Every row has a hidden score. How much higher is the second row's score than the first row's in each pair? 10 means about the same, 20 much higher and 0 much lower. The score is a weighted sum of the row's numbers plus the product of two more (or one squared), each taken from its middle value.
[ 0.57  0.39  0.23  0.37 -0.25  0.21  0.24 -0.76 -0.43 -0.91]
[-0.54  1.18 -0.42 -1.01 -0.67  0.54 -0.62 -0.1   1.36  0.12] >> 11
[ 0.85  0.62 -0.31  0.37 -0.18  0.15 -0.22  0.18  0.37 -0.58]
[ 0.26 -0.24 -0.35  0.72 -0.58  0.41 -0.27  0.48 -0.54 -0.52] >> 11
[ 0.56 -0.85  0.1   1.12 -0.46 -0.59  1.07 -0.02  0.16  0.2 ]
[-0.16  1.34 -0.34 -0.66 -0.49  0.    0.41 -0.76  2.08 -0.48] >> 10
[ 0.09  0.04  0.64  0.03  0.3   0.21  0.2  -0.03  0.03 -0.68]
[ 1.29  0.56  0.01  1.44  0.16  0.67  0.72 -1.19  0.51 -0.69] >> 7
[-0.38 -0.75 -1.51 -0.53 -2.01 -2.03  2.76 -0.09  0.2   1.39]
[-1.15 -1.58  1.   -1.53  0.92 -1.44 -0.53  1.9  -1.18  1.45] >> 19
[ 0.27  0.05  1.31 -0.03  0.86  0.23 -0.72 -0.47  0.12 -0.34]
[-0.66  0.8   0.32 -1.31 -0.45  0.2  -0.7   0.39  1.24 -0.58] >> 12
[-0.95 -0.95  0.26 -1.63  0.26 -0.99 -1.44  1.48 -0.69  1.03]
[ 0.65  0.27 -0.08  1.02  0.85  0.15 -0.68 -1.28  0.23 -0.48] >> 5
[-1.58  0.99 -0.39 -1.72  0.34  0.08 -2.36  0.27  1.52 -0.16]
[ 0.9  -0.28 -0.19  0.08 -0.65 -0.2   0.41 -0.34 -0.23 -0.39] >> 9
[ 2.13  1.27  0.09  1.97  0.18  2.47  1.31 -2.05  0.58 -0.67]
[ 0.41 -0.04 -0.55  1.2  -0.32 -0.18  0.88  0.   -0.6   0.24] >> 14
[-0.87  0.52 -0.59 -0.67 -1.   -0.29  0.19 -0.44  0.61 -0.03]
[ 0.72  0.62 -0.23  0.42 -1.35 -0.42  1.09  0.17  0.65 -0.87] >> 6
[ 0.57  1.06  0.39 -0.15  0.2   0.87 -0.69 -1.12  1.04 -0.47]
[ 0.92  0.34  0.63  1.06  0.    0.77  0.22 -1.22 -0.15 -0.96] >> 11
[-0.45 -0.91  0.5   0.02 -0.11 -0.7  -1.51  0.89 -0.32  0.84]
[-1.03 -1.56  0.81 -1.52  1.11 -0.71 -1.35  1.59 -1.6   1.11] >> 17
[-1.58 -0.57 -2.15 -1.34 -1.22 -1.79  0.91  1.16  0.15  1.65]
[ 0.56 -0.57  0.46  0.51  1.12  0.67 -0.98  0.26 -0.92  0.44] >> 3
[-0.14 -1.64  0.36  0.4   0.26 -1.11  0.44 -0.09 -0.67  1.15]
[ 0.44 -0.32  0.18  2.13  0.8   0.96 -0.57 -0.18 -0.69  0.42] >> 9
[ 0.8  -0.39  0.43  1.    0.51  0.43  0.3  -0.11 -0.98 -0.05]
[ 0.16  2.73 -0.41  1.57 -0.14  2.25 -0.57 -1.65  2.17 -1.5 ] >> 11
[ 0.59 -0.24 -0.47  0.8  -1.14 -0.26  1.5   0.02 -0.48 -0.44]
[-0.32 -2.05 -0.05  0.41  0.48 -1.09  1.66  0.48 -1.8   1.38] >> 11
[ 1.72  0.96 -0.21  2.47 -0.07  1.6   1.26 -1.71  0.93 -1.33]
[ 0.84  1.35 -0.07  1.53 -0.88  1.36  0.49 -1.74  1.48 -1.02] >> 12
[-1.12 -1.19  0.56 -1.77  0.16 -1.36 -1.01  2.07 -1.44  0.75]
[ 0.62 -0.2   0.61  0.22  0.4   0.08 -0.07  0.01 -0.12 -0.36] >> 7
[ 0.7   0.33  0.63  0.5   0.32  1.28 -0.63 -0.91  0.46 -0.8 ]
[-1.2  -1.27 -0.39 -1.61  0.57 -1.08 -2.07  2.59 -1.1   1.47] >> 11
[-0.54 -0.71  1.14 -0.58  0.51 -0.66 -1.03 -0.01 -0.5   0.39]
[-0.39 -1.97  0.3   0.55  0.   -1.53  1.92  0.25 -2.12  0.8 ] >> 6
[-0.72 -2.37 -0.2   0.85  0.15 -2.62  2.84 -1.07 -2.24  0.75]
[-0.66  0.   -1.35 -0.07 -1.   -1.3   1.43  0.11  0.43  0.62] >> 16
[-0.5   1.37  0.04 -0.53  0.39  1.17 -1.55  0.05  0.74 -0.95]
[-0.79  0.29 -0.23 -1.83  0.45  0.16 -1.31 -0.18  0.66 -0.17] >> 6
[ 1.07  0.8   0.89  0.72  0.6   1.18  0.03 -0.79  0.22 -0.31]
[ 1.24  0.46 -0.41  1.41 -1.24  1.35  1.54 -1.35  0.15 -0.6 ] >> 6
[ 0.91  0.44 -0.98  1.42 -1.09  0.29  0.73 -0.26  0.47 -0.01]
[-1.7   0.3  -0.62 -1.28 -1.08 -0.96  0.41  0.58  1.02  0.49] >> 12
[-0.34 -1.7   0.21 -0.07 -0.24 -1.11  0.31  0.66 -1.39  1.24]
[-0.57 -0.94  0.48 -1.4   0.71 -0.14 -1.26  1.69 -1.39  0.64] >> 13
[ 0.14 -0.47  0.03  0.27 -0.16 -0.34  0.21  0.63 -0.56  1.04]
[-0.72 -1.75  0.74 -1.42  0.98 -1.45 -0.78  1.77 -1.56  0.92] >> 10
[-0.93 -1.13  0.19 -1.38  0.27 -1.   -0.42  1.   -0.53  0.72]
[-0.27 -0.19 -0.81 -0.67 -1.03 -0.91  0.6   0.72 -0.18 -0.25] >> 7
[ 0.72  1.78  0.36  0.54  0.44  1.85 -0.15 -1.25  0.87 -1.42]
[ 0.27 -2.04  0.44 -0.23  1.03 -0.49 -0.06  1.53 -3.02  1.31] >> 12
[ 0.74  1.6  -0.23  0.59  0.27  1.95  0.23 -0.96  1.47 -1.35]
[-0.24  0.98 -0.98  0.1  -0.87  0.24  0.9  -0.1   1.44  0.52] >> 12
[ 0.56 -1.65  0.23  1.91  0.49 -0.63  1.72 -0.15 -1.6   1.39]
[ 0.75 -0.87  0.04  0.54 -0.4  -0.14  0.83  0.89 -0.86  0.09] >> 9
[-1.94 -1.25 -1.47 -1.8  -0.9  -2.34  0.72  1.4  -0.34  1.99]
[ 0.08 -0.22  1.38 -0.73  0.94  0.25 -0.41 -0.51  0.12 -0.25] >> 12
[ 1.93  0.16  0.37  0.77  0.18  0.7   0.86 -0.35 -0.6  -0.42]
[ 0.03  0.23 -0.67 -0.69 -0.79 -1.    0.33  0.67  0.62  0.43] >> 12
[ 0.55 -0.48 -0.82  0.45 -0.71 -0.69  0.35  0.28 -0.09 -0.12]
[-0.57 -1.02 -0.42 -0.62 -0.71 -0.78  0.5   0.92 -0.58  0.72] >> 12
[ 1.14  0.83 -0.21  0.98 -0.97  0.98  0.35 -0.72  0.19 -0.58]
[-0.22 -2.07 -0.07  0.85  0.38 -1.78  0.68  0.26 -1.48  1.1 ] >> 8
[-0.31  0.76 -0.58 -0.25 -0.74  0.68  0.02 -0.24  0.84 -0.81]
[-0.88 -0.04 -0.31 -1.24 -0.57 -0.66 -0.19  0.59  0.32  0.9 ] >> 12
[-1.05 -1.17  0.   -0.71 -0.65 -1.72  0.4   1.31 -0.56  0.52]
[ 0.22 -0.5   0.51  0.66  1.03  0.12 -0.25 -1.11 -0.44  0.27] >> 6
[ 2.16  1.69 -0.06  2.52 -0.32  2.51  2.57 -1.71  0.76 -0.8 ]
[ 1.76  0.22  0.52  1.01  0.14  0.37  1.25 -0.43  0.57 -0.48] >> 13
[ 1.82 -0.19  0.9   2.02  0.7   0.77  0.5  -1.87 -0.11 -0.7 ]
[-1.36  1.17 -0.22 -0.85 -0.04  0.06 -0.35 -0.24  1.35 -0.66] >> 15
[ 0.11 -0.3   0.23  0.12 -0.25  0.41 -0.96  0.36 -0.48 -0.07]
[ 0.12  0.69 -0.19  0.55  0.35  0.62 -0.55  0.25  0.16  0.15] >> 13
[-1.48 -0.68 -0.24 -1.35 -0.25 -1.75 -0.43  1.45 -0.82  0.79]
[-0.21 -0.77  0.18  0.29  0.13 -0.08 -0.06  0.66 -0.81  0.25] >> 7
[ 0.1   1.4  -1.   -0.97 -0.6   0.35 -0.24 -0.11  1.27 -0.23]
[-1.28 -1.69 -0.2   0.07 -0.28 -0.27 -0.72  1.23 -1.23  0.81] >> 9
[ 0.53 -0.16 -0.35  1.46 -1.12  0.49  1.27 -0.29  0.23 -0.03]
[ 0.86  2.88 -0.96  1.37 -0.17  2.21  0.29 -2.02  1.99 -1.19] >> 12
[ 0.83 -0.36 -0.37  0.92 -0.07 -0.04  1.24  0.53 -0.46  0.51]
[ 1.13  1.14  0.13  1.07 -0.54  0.98  1.39 -1.54  0.77 -1.  ] >> 10
[ 0.91 -0.21  0.45  0.89  0.5   0.13  1.01 -0.75 -0.72 -0.46]
[-0.86 -0.76 -1.52 -0.9  -1.48 -2.18  1.89  0.71 -0.39  1.4 ] >> 12
[-0.48  0.06 -0.94  0.18 -0.77 -0.01 -0.45 -0.17  0.99  0.31]
[-0.55 -0.42  0.17 -0.44  0.19 -0.14 -0.97  0.05 -0.45 -0.07] >> 13
[ 0.81  0.07  1.09  0.01  1.22  1.05 -1.17 -0.79  0.51 -0.61]
[-0.93 -0.47  0.55 -0.95 -0.51 -0.08 -0.32  0.03  0.97 -0.31] >> 18
[ 0.28  1.76 -0.1   0.43  0.18  1.85  0.13 -1.29  1.29 -0.69]
[-0.04 -0.58  0.   -0.09  0.65 -0.22 -0.74  0.7  -0.45  0.27] >> 8
[-0.72  0.28 -0.52 -1.11 -0.42 -0.89 -1.09  0.63  0.56 -0.02]
[ 1.33  0.35  0.61  1.28  0.25  0.94  0.6  -1.08  0.44 -0.72] >> 10
[-0.82 -1.07 -0.04 -0.11 -0.28 -1.02  0.42  1.03 -1.43  0.07]
[ 0.49 -0.17 -0.47  0.27 -0.09 -0.74 -0.04 -0.22  0.03  0.52] >> 8
[-0.5   0.39 -1.22 -0.12 -0.94 -0.08  0.68  0.12  1.01  0.29]
[ 0.47  1.96  0.09  1.7  -0.69  2.12  0.91 -2.24  1.23 -0.82] >> 12
[ 1.07  0.58  0.66 -0.19  0.13 -0.12  0.32 -0.31  1.37 -0.55]
[-0.43 -0.25 -0.14 -0.17 -0.56 -0.78  0.66  0.89  0.21  0.25] >> 7
[ 1.13  1.1   0.41  0.68  0.07  1.25 -0.77 -0.72  0.44 -0.85]
[ 0.18  0.41  0.37  0.68  0.93  0.8  -0.09 -1.11  0.26 -0.49] >> 10
[-0.65 -0.63 -0.4  -1.27 -0.41 -0.92 -0.45  0.61 -0.1   0.62]
[-0.99 -1.86  0.47 -1.67  0.91 -1.53 -1.    2.1  -1.15  1.49] >> 12
[-0.3   0.49 -0.08 -0.18 -0.63  0.03  0.25  0.4   0.03 -0.8 ]
[ 1.14  1.39  0.67  0.8   0.1   1.43  0.4  -0.87  1.44 -1.43] >> 13
[-0.11  1.19  0.22  0.4   0.51  1.65 -1.04 -0.81  1.23 -0.94]
[-0.07 -0.62  0.05  0.95  0.23 -0.06  0.75 -0.07 -1.32 -0.03] >> 11
[-1.35  0.17  1.22 -1.6   0.67 -0.58 -1.94  0.45  1.08 -0.29]
[ 0.6   1.73  0.07  0.17 -0.16  1.57  0.27 -1.01  0.98 -1.31] >> 3
[-0.32 -0.75 -0.99  0.24 -1.05 -1.   -0.21  0.96 -1.24  0.71]
[-0.54 -0.98  0.21 -0.23  0.16 -0.59 -0.29  0.98 -0.67  1.14] >> 6
[ 0.52  0.06 -0.26 -0.23  0.03  0.34  0.54  0.25  0.14 -0.13]
[ 1.79  2.04  0.1   2.95 -0.06  2.4   1.47 -3.16  1.33 -1.68] >> 11
[-0.78 -0.91  0.15 -0.92  0.53 -1.09 -2.11  1.42 -1.34  0.54]
[ 0.23 -1.12  0.46  0.    0.58 -0.63  1.01  0.22 -1.4   0.3 ] >> 6
[ 0.44  1.05  1.32  1.    0.53  1.81  0.59 -1.79  0.64 -1.35]
[-0.87 -0.21 -0.32 -0.56  0.37 -1.2  -1.26  1.25  0.23  0.82] >> 6
[-0.66  0.3  -0.51 -1.07 -0.41 -0.64 -0.25  0.94  0.06  0.07]
[ 0.34  1.21  0.52  0.05  0.28  1.83 -0.18 -0.84  1.05 -1.  ] >> 11
[ 0.39 -0.7   0.22  0.47 -0.1   0.01  0.29 -0.23 -0.95 -0.05]
[-1.11 -1.5   0.47 -1.01  0.08 -1.62 -0.07  1.44 -0.75  1.12] >> 13
[ 0.38  0.97  0.57  0.78  0.41  1.62 -0.86 -0.71  0.61 -1.1 ]
[ 0.33  0.15  0.48  0.17  0.44  0.57 -1.28 -0.29  0.7  -0.17] >> 5
[-1.29  0.38 -0.03 -1.94 -0.18 -0.73 -1.09  0.43  0.51 -0.09]
[ 0.25 -1.    0.61 -0.35  0.2  -0.8   0.15  0.4  -0.75  0.28] >> 8
[-0.37  0.28 -0.86 -0.86 -0.25 -0.36 -0.03  0.35  0.51 -0.17]
[ 0.47 -0.59 -0.07  0.81 -0.09  0.01  0.33  0.47 -0.92  0.38] >> 11
[ 0.93  0.57 -0.01  1.8   0.19  1.06 -0.04 -1.21 -0.08 -0.49]
[-1.22 -1.5   0.65 -0.62  0.68 -0.62 -1.27  0.52 -0.84  0.91] >> 9
[ 0.78 -0.43  0.17  1.21  1.27 -0.08  0.66 -2.56 -0.37 -0.45]
[ 0.32  0.38 -0.28  0.07 -0.4   0.09 -0.1  -0.28 -0.04 -0.49] >> 15
[ 0.88  1.46 -0.17  1.   -0.63  1.4   0.26 -0.64  1.71 -0.57]
[-1.38 -2.64  0.81 -1.9   1.47 -1.35 -1.75  3.43 -2.67  2.06] >> 12
[ 0.03 -1.76  0.64  1.09  0.37 -1.35  1.34  0.81 -2.09  1.34]
[ 0.95 -1.32 -0.07  1.93  1.49 -1.02  1.32 -0.77 -2.68  0.13] >> 16
[-0.98 -1.33  0.34 -0.7   0.15 -1.29 -0.08  0.84 -1.01  0.87]
[-1.38  1.05 -0.37 -1.76 -0.32  0.11 -1.07  0.95  1.   -0.55] >> 12
[ 0.45 -0.23 -0.73 -0.08 -0.19 -0.44  0.41 -0.34 -0.19  0.48]
[-0.57  1.05  0.71 -0.5   0.53  0.89 -1.27 -0.34  0.72 -0.83] >> 14
[-0.42 -0.61  0.13  0.54 -0.61 -0.29 -0.5   0.33 -0.12 -0.3 ]
[-1.48  1.1  -0.12 -2.   -0.13  0.23 -0.79  0.05  1.7  -0.64] >> 12
[-0.56 -0.52 -0.21 -0.88 -0.68 -0.9  -0.62  0.53 -0.4   0.53]
[-1.29 -0.2  -1.09 -0.89 -1.02 -1.73  1.22  0.64  0.73  0.46] >> 7
[ 0.08 -1.58  0.83  0.71  0.65 -1.21  0.83  0.34 -2.03  0.45]
[-0.53  0.18 -0.84 -0.34 -0.69 -0.79 -0.16  0.39  0.71  0.61] >> 10
[-1.34 -1.   -0.74 -1.25 -0.31 -1.88  0.51  0.85 -0.82  0.63]
[ 1.    1.21  0.44  0.69  0.45  1.24  0.25 -1.4   1.15 -0.9 ] >> 10
[-1.66 -2.32  0.4  -2.37  1.27 -1.09 -0.57  2.97 -3.02  1.72]
[ 1.08  1.32  0.    1.05 -0.1   1.43 -0.32 -1.02  1.51 -1.11] >> 6
[-2.07 -2.45  1.29 -1.43  1.01 -0.63 -0.79  2.52 -2.1   1.68]
[-0.71 -1.6   0.85 -1.03  1.46 -0.87 -0.86  1.16 -1.06  0.73] >> 4
[ 0.3  -0.5   0.75  1.12  0.13  0.19 -0.04 -0.08 -0.55  0.  ]
[-0.3  -0.62  0.57 -0.13  0.67 -0.38 -1.28 -0.69 -0.49  0.15] >> 3
[-0.48  0.1  -0.54 -1.19 -0.85 -0.43 -0.44 -0.37  0.39 -0.33]
[ 1.31  1.08 -0.3   0.73 -0.33  0.8   0.68 -0.23  0.72 -0.59] >> 10
[ 0.49  1.34 -0.91 -0.01 -0.76  0.76  0.54 -0.28  0.84 -0.79]
[ 0.06  0.52  0.5  -0.04  0.24  0.59 -1.12 -0.22  0.83 -0.13] >> 10
[-0.54 -0.48  0.4  -0.63  0.26  0.18 -1.09  0.88 -1.    0.2 ]
[-0.46  0.54 -0.08 -0.36 -0.48 -0.77  0.64  0.39  0.85 -0.53] >> 6
[ 0.29  0.53 -0.77  0.66 -0.12  0.49  0.13  0.09  0.89  0.  ]
[-1.8   1.22 -0.28 -1.79  0.17  0.05 -1.7  -0.37  1.95 -0.14] >> 11
[ 0.79  0.23  0.57  1.07  0.39  0.45  0.39 -2.13  0.7  -0.62]
[-0.17 -1.99  0.37  0.73  0.2  -1.24  1.25  0.47 -1.6   1.12] >> 12
[ 1.33 -0.07  0.41  1.32  0.21  0.78 -0.41 -0.44 -0.86  0.04]
[-0.03  0.18 -0.64 -0.93 -0.04 -0.86 -0.82  0.53 -0.53  0.47] >> 18
[ 0.69  0.09  0.47  0.39  0.13  0.32  0.36 -0.24 -0.13 -0.62]
[ 0.51 -1.55  0.42  0.98  1.14 -1.18  1.54  0.46 -1.65  1.25] >> 9
[ 0.97  1.72  0.15  2.13 -0.2   1.67 -0.09 -0.91  1.35 -1.16]
[ 1.26  0.92  0.32  0.48  0.65  0.85 -0.23 -1.2   0.28 -0.76] >> 7
[-1.79 -1.39  0.24 -1.76 -0.16 -1.23 -1.36  1.72 -0.51  0.68]
[ 0.   -0.53  0.82 -0.56  1.56  0.04 -0.04 -0.66 -0.27 -0.3 ] >> 6
[ 0.71 -1.23 -0.3   0.62  0.07 -0.87  0.31  0.38 -1.43  0.02]
[ 0.99  0.94  0.16  1.    0.75  1.08 -0.45 -1.28  0.53 -0.28] >> 8
[-0.47  0.1   0.14 -0.03 -0.72 -0.11 -0.36 -0.16  0.8  -0.46]
[ 1.22 -0.04  0.47  2.2   0.94  0.5   0.77 -1.82 -0.51 -0.4 ] >> 6
[-0.75 -1.25  0.13 -0.38 -0.07 -0.4  -0.12  1.49 -1.3   0.3 ]
[-0.02 -0.08 -0.14 -0.41  0.17 -0.24 -0.06  0.41 -0.13  0.39] >> 9
[-1.14  0.59 -0.31 -1.6   0.01 -0.09 -1.93  0.18  0.96 -0.47]
[-0.4   1.67 -0.49 -0.84 -1.05  0.85 -0.03 -0.53  1.9  -0.22] >> 13
[ 1.01  0.11 -0.05  0.06 -0.03 -0.02  1.2   0.29  0.39  0.3 ]
[-0.73 -2.28  0.42 -1.44  0.84 -1.59 -0.92  2.33 -2.74  2.08] >> 16
[-0.44  0.26  0.22  0.72  0.08  0.19 -1.2  -0.02 -0.18 -0.05]
[-0.98 -1.86  0.59 -0.05  0.63 -0.62 -0.68  1.26 -1.94  1.28] >> 12
[-0.14 -1.09  0.33 -0.38 -0.06  0.08 -1.04  0.74 -0.22  0.55]
[ 0.87  0.13  0.57  1.45  0.72  0.42  0.77 -1.39  0.16 -0.58] >> 10
[ 1.44  0.98  0.3   1.89  0.16  1.91  0.56 -1.42  1.03 -0.62]
[-0.49  1.41 -0.61 -0.72 -0.09  0.44 -0.49  0.11  1.05 -0.71] >> 12
[ 0.79 -0.01  0.25  1.21  0.77  0.33  0.05 -0.52 -0.32 -0.31]
[-1.31 -0.92  0.51 -2.41  0.29 -1.04 -1.82  2.34 -1.14  1.18] >> 15
[ 1.06  0.28 -0.36  0.48 -0.88  0.36  0.13  0.01  0.74 -0.12]
[ 1.86  1.71  0.14  2.01  0.55  2.45  1.47 -2.16  0.97 -0.66] >> 11
